128 stands for zero in the data rows.
Every row has a hidden score from 0 to 40. What is each row's score? 20 is about the middle. The score is a weighted sum of the row's numbers plus the product of two more (or one squared), each taken from its middle value.
[130 148 117 177 126 100 170 152 161 113 157  95 162 111 106 178 117 115 107] -> 26
[152 135 119 167 102 112 121 171 157 113 142 128 124 135 127 181 114 129  96] -> 24
[135 157 100 158  83 154 103 197 181 132 148 104 124  69 135 129 102 130 106] -> 24
[141 117  98 156 111 123 115 118 147 211 128 117 125  95 159  97 126 157 136] -> 27
[100 147 175  99 174 100  93 152  92 117  86 152 104 119 139 119 128 133 137] -> 19
[137  99 125 130 106 160 151 112 113 117 157 140 123 169 107 138 113 182 128] -> 16
[ 85 144 155 122 131  85 158 127 147  89 150 128 145 138 133 152 152 117 103] -> 22
[144  97  75 178  46 145 132 133 166 170 159 132 155 171 140 170 109 138  91] -> 25
[216 102 122 116  75 229  76 174 156 175 101 127 111  72 109 145  82 165  50] -> 23
[101 149  71 123  92 139 119 168 185  99 157 116 176 124 161 177 144  78 159] -> 20
[189  68 141 201 148 125 116  51  75 199 189 102  71 108  94  50 107  99 126] -> 20
[100 125 112  87 163  97 143 128  99  86 120 153 142 154 147 121 148  99 146] -> 9
[122 134  44  60 111 168  62 156 155 143  67 127 139  48 213  86 136  93 170] -> 11
[103 106  70 100  97 161  91 129 145 143 168 154 145 159 140 120 136  96 104] -> 7
[144  72 122 123 102 147 142  69 104 148 179 148 147 179  84 119 135 144 107] -> 16
[ 97 138 187 127 116  62 123 151 131 102  84 118 107 195 124 167 112 109 111] -> 11
[ 90 163  61  65 109 133  91 185 196 121  63 137 147 114 134 169 138 138 188] -> 23
[104 141 113 126 173 113 174 147 130 115 165 119 186  99  75 147 142 149  78] -> 23
[134 153 108 210  74 168  99 188 186 169 183 121 135  84 114 175  76 125  94] -> 34
[120 155 131 181 115  91 156 127 155 127 159 129 154 132 118 146 133 124  96] -> 29
[116 140 193 131 147  76 146 116 138  94 132 118 154 145 132 144 136 110  99] -> 23
[132 119 133  73 133 138 120  90 109 132 131 128 136 145 155  94 143 139 150] -> 15
[148 103  54 112 100 218  13 124 138 112 169 185  93 106 183  75 145 107 187] -> 15
[150 113 173 135 116 212 169  96  73 200  78  95  61  26 147  73  93 215  60] -> 24
[114 127 124 194 124  61 145 156 151 115 158  94 127 149 116 158 132  82 128] -> 18
[ 85 156  36  65  53 145  98 164 192 113 140 143 204 120 187 163 145  77 162] -> 12
[132 125 150 136 133 119 136 165 152 127 114 120 148  88  96 158 115 160 109] -> 31
[155  81  92 138 104 136 143  68  88 152 138 106 100  94 202  51 151 115 163] -> 8
[138 131 113 119 147 106 131 113 111  95  98 133 114 123 168 105 165 131 182] -> 19
[107 173 180  84 157 110 167 126 149  90  92 117 166 105 125 171 154 154 106] -> 30
[126 115 143 104 128 146 104 157 137 134 128 133 126  89 142 140 100 107  96] -> 18
[ 88 154 148  87 161  91 146 150  98  76  72 119 122 107 159 119 118 135 130] -> 11
[136 133 143 149 196 141 179 101 100 116 117 108 112  74  88 128 132 205 109] -> 27
[116 128 108 193 149 129 113 130 105 112 135 117 136 108 126  85 116 147 128] -> 19
[118 132 166  79 186  90 109  94  77 158  70 127  84 177 151  88 141  97 190] -> 14
[153  61 151 106 158 193 121  68  63 162 143 166  48 124 113  79 146 212 118] -> 22
[ 81 171 152  87 173  94 162 141 118  80 104 127 171 133  85 152 151  96 122] -> 22
[138 130 182  95 111 118 116 101 124 148  78 120  92 187 123 131 131  79 148] -> 14
[134 135 118 158  98 143 135 135 157 145 157 113 149 123  83 167 111 120  76] -> 22
[ 92 125 151  83 255  32 147  22  19  28 105 150  91 207 177  49 208  68 255] -> 2
[ 97 162 141 148 171  68 202 137 115  78 140 116 165 137 116 132 145 148 109] -> 23
[171 113  94 145 100 173 108 145 138 160 129 116 126  79  92 139  83 151  85] -> 20
[104 176 125 130 140 125 156 192 163  61 126 131 161  91 129 185 145 136 115] -> 27
[148 107 165 134 149 181 100 101  88 150  73 129  37 139 153 103 112 151 178] -> 16
[ 85 147  94  43 159  77  96 155 170  63 115 139 174 139 186 151 185  70 199] -> 14
[130  72  88  83 177 189  99  70 104 119 213 189 121 162 105 100 152 141 169] -> 18
[112 126  98 158 140 106 139 107 137 141 191 105 178 113 123 110 124 126 138] -> 23
[100 138 129 202 120 108 161 163 167 107 180 115 166 139 109 162 131 108  85] -> 26
[146 133  93 153 114 184 119 139 147 135 164 118 134 124  96 137 106 128  73] -> 15
[ 94 143 103 185  82 130 107 189 177 158 169 139 160 144 117 164 110 146 108] -> 25
[140 130  95 203 110  69 150  97 130 115 189  84 161 113 141 120 126 110 130] -> 16
[137 106 194  98 143 174 121  79  43 137  73 155  49 171 152  99  81 166 114] -> 6
[144 158 159 106 131 108 131 153 164 120  75 121 124 129 127 175 108 136 115] -> 28
[ 90 136 135 146 163  75 165 119 133  69 158 114 164 110  89 152 155  93 173] -> 22
[141 123 113 131  82 159 106 176 193 156 141 123 139 117 126 199  89 132  79] -> 31
[118 112 145  87 156 197  77  79  92 175 137 159  97 171 135  64 159 120 140] -> 23
[139 149 173 101 176 177  96 150  73 110  82 139  68  89 115 117 112 150  95] -> 16
[114 125 137 104 175 123 150 110 108 141 129 137 155 125 103  98 168 156 134] -> 28
[109 139 146 140 127 133 143 158 132 114 124 112 156 113 131 140 115 124 103] -> 20
[113 136 145 175 106  98 172 135 138 121 143 120 186 154 118 163 124 127 101] -> 25
[152 149 152 152 101 152 151 135 112 165 102 113 134  70 141 128  82 178  93] -> 27
[105 180 141 132 137  89 170 133 153 107 143 140 173 115 112 172 145 137 121] -> 33
[155 114 147  99 150 145 122 121 124  86 139 155  93 128  80 122 148 141 143] -> 23
[105 118 133  92 112 130 140 119 122 134  86 129 118 136 171 102 125 144 131] -> 15
[128 136 110 151  57 110 152 135 145 123 173 116 165 145 150 155 135 129 104] -> 13
[ 68 144  83  97 157 162 167  99 128 151  98 132 145 125 168 105 158 141 157] -> 17
[132 129 110 162 107 142 169 157 166 150 180  94 175 150 100 184 118 122  80] -> 25
[140 122 136 109 179 166 125  45  34 198  30 115  71 104 163  14 115 207 139] -> 16
[125 146 137 149 117  98 165 148 141 146 134 107 173 107 111 186 120 131  67] -> 24
[103 117 131 176  90 138 109 138 140 134 153 131 124 125 142 121  98  94 121] -> 21
[148 142  94 171  70 122 152 170 151 114 135 118 158 152 139 168  96 119  98] -> 17
[ 95 174  53  72 126 151  72 174 150 105 141 180 144 111 166 119 147  93 184] -> 18
[101 158 144 158 130  85 176 151 161 114 135 125 196 135  97 173 126 142  72] -> 28
[169  59 138 203  65 186 121  81 153 179 144  83 104 110 104 121  86 109  66] -> 18
[165 111 133  82 128 161 101 134 126 207  65 131  93  91 157  91  93 160 123] -> 23
[140 142 104 137  86 101 140 194 161 107 133 124 135 131 109 180 119  99 106] -> 15
[159 121 133 199 140 170 133 101 109 149 189 107 102  88 104  93  79 165  91] -> 22
[103 122 155 177 146  91 164 107 138 134 170  91 145 121 112 137 121  87  87] -> 22
[ 79 161  90 104 166 135 123 178 131  83 158 140 136 110 107 124 147 128 146] -> 21
[159  63  95 102 190 133 108  77  85  83 204 181  55 198 106  90 168 143 203] -> 9
[147 151 134 128 114 140 116 152 124 159 143 108 154  73 149 135  82 120  83] -> 17
[148 108 125 139 131 164 112 107 140 144 138 134 101 115  93 123  96 118  98] -> 17
[151  89 156 182  73 197  88 150 160 147 162 132 106  91 101 138  79 163  58] -> 28
[150 102 168 132 190 161  65  58  73 127 119 150  57 108  84  72 127 144 169] -> 25
[142 118 123 116 155 172 104 105  90 148  88 111  77  44 185  47 101 139 138] -> 15
[143 162 172 147 107 129 158 162 162 108 137 123 151 101 114 183 132 128  62] -> 30
[137 131 110 157  87 124  96 150 161 132 158 122 124 130 109 150 115  91 126] -> 19
[117 171 153 157 150 119 202 155 120 128 133 109 164  84  95 163 136 197  81] -> 33
[107 110  75 114  92 176 134 118 161 151 149 107 153 123 145 141 132 101 136] -> 12
[122 111 178  43 217 108 182  48   0 101  70 157  65 157 121  56 159 153 163] -> 9
[108 169 135 184 117 118 147 147 149  83 157  95 154 139 108 165  98  96 111] -> 13
[133  98 132 143 133 164 121 153 131 133 149 139 100  76 118 117  95 145 117] -> 25
[ 97 148 154 117 137  76 181 157 132 109 104 129 173 144  63 159 147 141 111] -> 29
[119 172 115 134 176 118 148 109  87 137  77 110 123  83 158  83 132 181 123] -> 20
[110 104 120  63 141 109 134 116 111 103 135 148 154 159 151 131 155  95 180] -> 13
[118 183 105  93 109  87 163 175 161 106  66 128 175 136 138 208 125 151 119] -> 30
[129 115 138 213 142 138 137 125 148 130 152 112 123  91 126 134 115 132 131] -> 34
[147 167  93 116  91 125 119 175 184 124 107 126 155 118 118 177 114 149  97] -> 25
[115  56 104 114 146 123 130  89  97 105 164 179 123 200 100 112 148 128 169] -> 14
[152 122 123 172  37 139 150 143 142 179 147 108 148 142 126 150  76 109  36] -> 10
[122 148 159 150 127  92 194 131 151 123 133 119 154 116  68 181 160 142 104] -> 34
[125 167 109  61 133 119 132 167 144 133  55 140 127 122 147 163 131 143 103] -> 18
[100 116  47  54 102 223  44 169 183 146 167 140 150  98 195  95 154  45 181] -> 14
[123 111 109 174 143 149 193  86 113 192 137 106 140  72  86  83 120 177  78] -> 31
[151 140 141 135 149 190 157 153  82 130 122 138 111  44 116 120 105 215  73] -> 25
[154  78 218 108 210  73 130   0  23 151 101 113  53 248 129  39 173  42 193] -> 7
[109 157 108 140 147 100 151 166 154  68 131 151 165 110 119 151 147 148 131] -> 28
[ 96 163  78  55 124 161  94 143 186 124 148 135 176 107 144 141 158  65 191] -> 19
[106 131 154 143 160 143 172  97 125 130 122 117 134  91 108 109 124 177  94] -> 31
[127 152 120 121 130 127 168  89  88 130  63 106 125  61 135 108 108 197  90] -> 15
[112 101 182  87 206 121 138  37  53 144 100 148  82 123 171  30 184 140 191] -> 32
[142 134 146 102 173 106 180 129 139 128 115 121 168  99 124 150 140 133 121] -> 33
[ 96 166 195 129 165  75  91 132 114 144  91 123  93 210 122 139 132  84 162] -> 20
[ 72 179 212 118 255  68 182  47   0 109  28 109  78 143 129  54 176 114 191] -> 21
[138 180 127  73 178 118 161 139  84 123  54 132 144  81 127 133 132 154 118] -> 19
[153 132 142  30 190 129  93 133  75 106 109 200  85 125 134 108 164 155 156] -> 17
[ 90 172 143 159 167  84 187 141 128 102 140 115 191 124  61 152 131 140 100] -> 31
[151 127 141 160 138 142 127 103 119 167 107  93 107 100 169 112 121 153 136] -> 28
[117 156  49  89 113 132 101 207 166  91 137 166 175 124 137 155 135 137 131] -> 14
[150 132 128 130  62 156 137 159 175 144 104 127 163 149 125 181 109 119 104] -> 27
[168  83  99 132  79 180  49 154 101 123 136 193  29  95 191  91  94 152 161] -> 12
[125 132 150 175 119 125 184 112 128 129 192  82 173 121  74 165 119 132  81] -> 22
[139  88 116 158  93 128 163  74 123 131 124 112 132 147 166 115  94 120 119] -> 10
[183 141  91 141  93 198 102 142  81 187  86 133  89  48 143  89  69 255 101] -> 20
[123 139  63 162  78 168 110 191 174 125 182 118 167  85 154 172 115 111 109] -> 21
[126 152 158 161 137 110 147 108 124  84  95 109 128 150 115 161 132  86 159] -> 15
[161  86 115 179  96 179 131 136 124 184 149 109 134  73 130 129  69 121  84] -> 23
[180  48 180 139 129 144  89  52  52 199 122 146  34 210 113  53 149  77 176] -> 15
[111 139  81 106  80 132 104 133 149 109 140 143 143 150 159 135 142  90 164] -> 11
[109  95 133  46 211 140 105  50  68 129 115 147 106 155 158  37 156 126 165] -> 14
[133  93 100 191  72 143 127 144 136 166 170 119 134  99 131 115 110 100 120] -> 20
[147  82  55 126  21 189  98 133 166 183 182 125 176 166 154 140 108 129 132] -> 14
[108 130  72 122  91 121 153 171 136 109 130 140 166 140 164 158 125  95 148] -> 12
[117 148 158 100 145 117 180  81  77 142  98 102 150 124 164 100 127 155  95] -> 13
[129 144 127 109  99 106 156 134 140 110  75 128 157 148 117 161 143 146 118] -> 20
[141 124 150 153 141  66 110 147 104 118 119 150  96 139 181 110 114  78 131] -> 11
[131 168 125 132 147 123 205 129  98 100 100  94 179  62 151 127 101 166  87] -> 16
[ 97 153 127 109 139  80 181 147 150 105 118 140 174 160  98 164 151 176 141] -> 29
[123 124 184 122 222  54 222  50  34 143  58  64 114 128 147  59 154 140 116] -> 11
[115 180  92 140 108 102 138 192 154  97 105 139 128 102 137 146 108 140 113] -> 19
[159  45 178 172 194 107 126  43  27 142 131 121  30 200 123  58 134 106 173] -> 8
[112 174 130 122 132  79 174 169 155  74 120 121 159 138 116 184 158 124 121] -> 22
[117 154 136 200  70 151  98 179 156 161 164  93 139 133  99 150  62 107  69] -> 19
[134 121 164 143 150 107 136 141 144 138 136 118 143 112  86 134 153 107  92] -> 27
[142 172 121 150 149  63 168 171 137 137 112 152 153 133  89 167 162 130 125] -> 33
[104 156 168  97 159 125  99 133 145  87  96 131  96 145 154 143 151 107 185] -> 22
[108 130 135 136 138 121 145 150 142 103 132 114 132 120 157 134 135 115 127] -> 19
[168  61  76 174 113 115 146  45 123 178 240 121 146 129 100  78 160  94 112] -> 18
[116  84  72  94 105 181  90 113 148 107 174 173 120 140 142 106 130 152 159] -> 16
[141 142 152 136  81 115 170 163 171 134 111 121 134 111 112 159 116 175  67] -> 28
[104 149 152 160 103  66 138 149 141 134 117 110 159 166 107 173 106 104 114] -> 19
[ 83 151 102  97 109 118 111 149 177 108 140 121 156 118 148 163 145  84 173] -> 19
[193 122 142  80 177 158  46  81  79 124  73 200  25 249 101 110 131 144 171] -> 15
[114 140 123  60 207 198  75  77  45 143  81 148  76  91 192  13 151 133 170] -> 18
[121 124 115  98 111 176  77 141 137 148 129 153 114  94 172  93 107  96 114] -> 19
[128 131 161  70 167 137 113 116 130 138  78 140  93  91 127 109 158 140 132] -> 29
[124 149 131 161 158 145 167 125 122 182 102  86 127  56 123 115 109 139  96] -> 26
[188  86 115 111 120 152  63 114 101 128 169 184  56 173 136 110 117 152 200] -> 19
[101 168 126  67 160 145 147 139 135 135  52 136 144  89 162 115 144 159 157] -> 28
[132 145 236  63 192 144 117  87  36 176   0 136   0 170 117 106 117 171 170] -> 12
[163  70  34 109 103 177  22 140 156 128 178 187 107 142 171  85 139  72 205] -> 14
[180  95 125 137 136 140  66 149 119 127 156 130  71 150 110 115 136 113 153] -> 13
[105 156  93 128 115 120 116 169 177 122 128 139 159 138 125 166 137 118 173] -> 29
[117 150  73  97 102 106 154 154 165 125 117 133 178 117 146 140 149 141 137] -> 21
[142 114 144  87 158 119  80 117 118 129  82 139  79 101 120  90 133 134 179] -> 24
[109 159  62  72 117 142  95 143 179  81 136 164 173 159 165 157 166 107 167] -> 20
[166 138 135 117  75 165 140 118 104 163  81  90 123  50 156  95  90 221  64] -> 14
[123 145 150 102 154  82 150 139 135 112  88 130 145 120 146 153 141 157 129] -> 26
[141 121 165 143 132 132 165  70  64 200  60  98  76  66 151  59 101 190  92] -> 23
[ 99 125 133 130 171 129 144 135 127 148 149 118 140 108 134 111 127 136 117] -> 25
[111 191 151  69 161  90 167 170 130 118  69 117 196 122 121 166 131 146  87] -> 19
[170  35  98  92 133 244  14  42  57 193 132 189  11 159 119  43 109 168 184] -> 8
[104 175 187 115 114  67 130 136 115 120  83 128 126 191 159 148 135  77 141] -> 15
[146 100 118 120 111 152 110 135 154 103 151 121 134 125 107 158 128 141 108] -> 19
[162 131 141 132 142 100 157 140  90 103 116 119 117 113 170 125 128 119 118] -> 12
[172 101 148 171 118 116 137 115 128 142 122  85 102 119 129 122  80 111  87] -> 14
[185 123 116 180  60 158  68 175 160 135 148 123  99  97  97 155  83  92  98] -> 19
[120 159 134 169 146  98 216 134 118  81 113 126 155  98 100 144 126 154 118] -> 23
[140 153 127 135 161 159 165  50  63 206  42 109 108  68 144  15 110 220 144] -> 31
[146 117 110 155  86 145 124 146 167 153 178 110 151 117 105 127 101 129  83] -> 21
[174 127 161 146  95 164  96 183 171 138 114 138 122  98 114 163 106 119 104] -> 33
[175  54 115 185 143 141 131  65  58 162 127  90  78  52 175  36 109 113 114] -> 7
[171  91 117 127  89 176  90 169 147 129 182 173 122 119 137 151 125 157  81] -> 14
[114 121 128  43 206 126 120  87 100 115  76 140  97 148 160  55 171  95 204] -> 15
[125 138 107 143  78 145 155 132 125 136 146 116 171 144 106 149 108  99 100] -> 12
[123 176 102 147 120 116 143 201 159 133 141 122 177 114  81 178 107 131  83] -> 24
[ 72 144  64 122  80 140  73 173 187 122 173 152 155 126 171 139 127 111 161] -> 19
[ 36 113  61  46 146 168  89 134 178 125 135 130 190 116 167 110 164  93 195] -> 19
[120 127  67  81 127 138  87 150 166 121 139 139 117 136 168 118 175  87 165] -> 12
[126 141 167 142  96  96  68 153  99  77  88 130  84 168 148 125 118  65 121] -> 1
[175 125 164 143 139 181  72  94  86 172  76 161  33 119 114  99  87 180 110] -> 24
[125 168 119  80 113 102 183 120 143  91 141 113 186 151  94 175 166 113 133] -> 15
[133 124  39  96  54 202  31 195 199 136 192 179 151 104 123 144 100 106 142] -> 20
[143 137 205 116 133  92  82 126 105 109 103 159  66 198 109 138 143 102 177] -> 23
[127 131 126 144 118 110 132 141 150 155 137 117 156 147 125 152 125 154 115] -> 24
[152 133 106 103 170 141 156 144 109 107 151 174 155 104  90 107 161 194 137] -> 32
[107 145  96 118  64 151 128 179 180 148 144 134 179 149 147 184 129 141  98] -> 20
[154 155 108 151  76 152 110 205 165 157 142 132 154 121 112 170 115 136  85] -> 21
[122 132 153  99 129 117 110 165 139 121 128 113 114 124 120 143 125 134 115] -> 16
[118 122 109 158  78 180 125 165 162 152 172 121 160 112 107 154 118 140 100] -> 25
[168 105 135 171  92 118 107 123 125 116 165 126 106 158 106 124 104 118 117] -> 14
[121 140 118 126  90 125 131 158 158 112 127 125 141 144 145 142 109 104 131] -> 16
[143  88 145 167 136 152 101 115 132 183 152 116  97 151  76 113 118 124 123] -> 26
[117 134 175  79 217 121 167  70  71 119  74 130 124 100 123  81 161 160 146] -> 27
[177  99 122  59 182 167  43  89  48 142  83 162  52 112 158  47 150 119 199] -> 10
[ 92 176 108 187 134  70 183 179 104  73 119 118 181 148 133 151 122 123 111] -> 12
[ 90 148 133 160 105  85 154 157 166  95 138 132 177 130 134 151 138 138 101] -> 25
[120 129 161 156 115 134  94 153 137 108 144 120 121 105 118 137 116 111  96] -> 21
[135 137 154 130 131  88 145 144 161 122 136  97 134 132 116 176 123 123 100] -> 23
[146 149  89  38 136 130  57 168 121  80  84 196 106  96 163  94 159 140 198] -> 18
[143 102 166 158 116 158 122 121  99 136  71 112  85 129 104 139 115 156  93] -> 18
[109  91 152 100 145 136 116  75  85 133 108 104  90 132 145  80 116 116 152] -> 8
[113 164 148  85 202 150 140  90  75 164  62 131 120  27 147  68 111 174 121] -> 30
[ 85 164 117 156 139 108 154 166 156 112 141  99 187 124 102 157 103 118  67] -> 19
[ 67 185 154 140 193  71 226 112 110  75 120 127 162 139 117 137 146 135 137] -> 22
[165 138 140 122 127 172 109 144 135 152 101 123 138 110  90 139 105 110  92] -> 23
[148  99 147  81 123 131 128  91 131 159  63 143 124 157 165 122 133 124 136] -> 23
[129 125 170 129 176 154 164  79  77 193  72  58  99  34 100  64 132 190  90] -> 29
[152 169 138 149 109  85  99 194 170 106 128 138 141 138 109 182 132 107 116] -> 24
[159 139 128 127 110 127 117 152 133 136 168 120 137 117 121 138 119  93 134] -> 19
[178  75 168 136 205 107 157   0   0 198  26 110   4  82 150   0 129 173 140] -> 13
[192  67 129 129  97 178  86  53  64 163 164 120  78 165 168  53 116 106 145] -> 1
[ 97 186 223 127 158  82 126 137 130 107  81 101 136 192  64 175 143  97 147] -> 28
[151  94 134 148 161 169  90 123  81 122 109 131  49 134 100 117  93 163 121] -> 11
[ 96 148 138 118 201  77 157 133 104 109 117 135 141 126 101 141 144 103 152] -> 23
[116 122 176  84 166 108 168  75  92 110 114 145 120 167  88 104 190 135 195] -> 29
[112 165 128 118 194  89 218 100  84  97  90  97 183 100  95 127 143 159 127] -> 18
[136 164 143 157 107 121 124 186 167  88 160 130 162  94 109 179 115 129  81] -> 26
[163 106 127 176  73 122 149 141 177 145 164  93 149 156 108 165  78 110  93] -> 21
[110 152 104 187 111  92 158 133 167 143 154 104 164 153  88 171 109 135 128] -> 27
[159 129 131 158  66 102 109 171 190 148 138 129 137 132  98 167 121 107  71] -> 21
[120 132  85 195 106 164 120 134 139 141 218 120 165 108 104 122  96 105 115] -> 21
[ 68 150 106 129 154  65 189 121 140  86 132 144 153 182 114 154 167 110 156] -> 18
[190  73 155 184 124 146 119  92  88 108 165 112  32  98 121  75 104 139 121] -> 12
[ 98 140 112  53  97 122 131 165 196 117 136 131 186 113 160 172 182  78 199] -> 28
[118 132 125 165 107 120 155 122 136 149 161  95 140 134 101 159 101 126  73] -> 15
[196  99 134 132  84 178 110 151 141 167 132 118 116 111 135 141  79 168  90] -> 24
[152 163  97  91 104 137  94 151 180 137 106 120 143 104  93 166 133 104 133] -> 23
[171 139 116 170 116 186 154  51  54 255  73  96  62  37 119  25  78 255 103] -> 26
[123 138 155  84 143 131 127 129 142 107 126 122 138 147 133 155 160 101 169] -> 22
[138 132 130  49 166 117 124 109 120 124 143 136 125 156 152 108 181 114 154] -> 14
[111 147 172 144 170  73 118 158  89  88 115 151  97 136  96 131 125 139 149] -> 24
[130 109 103  91 193  73 101  49  90 153  87  97  97  82 201   0 212   4 248] -> 18
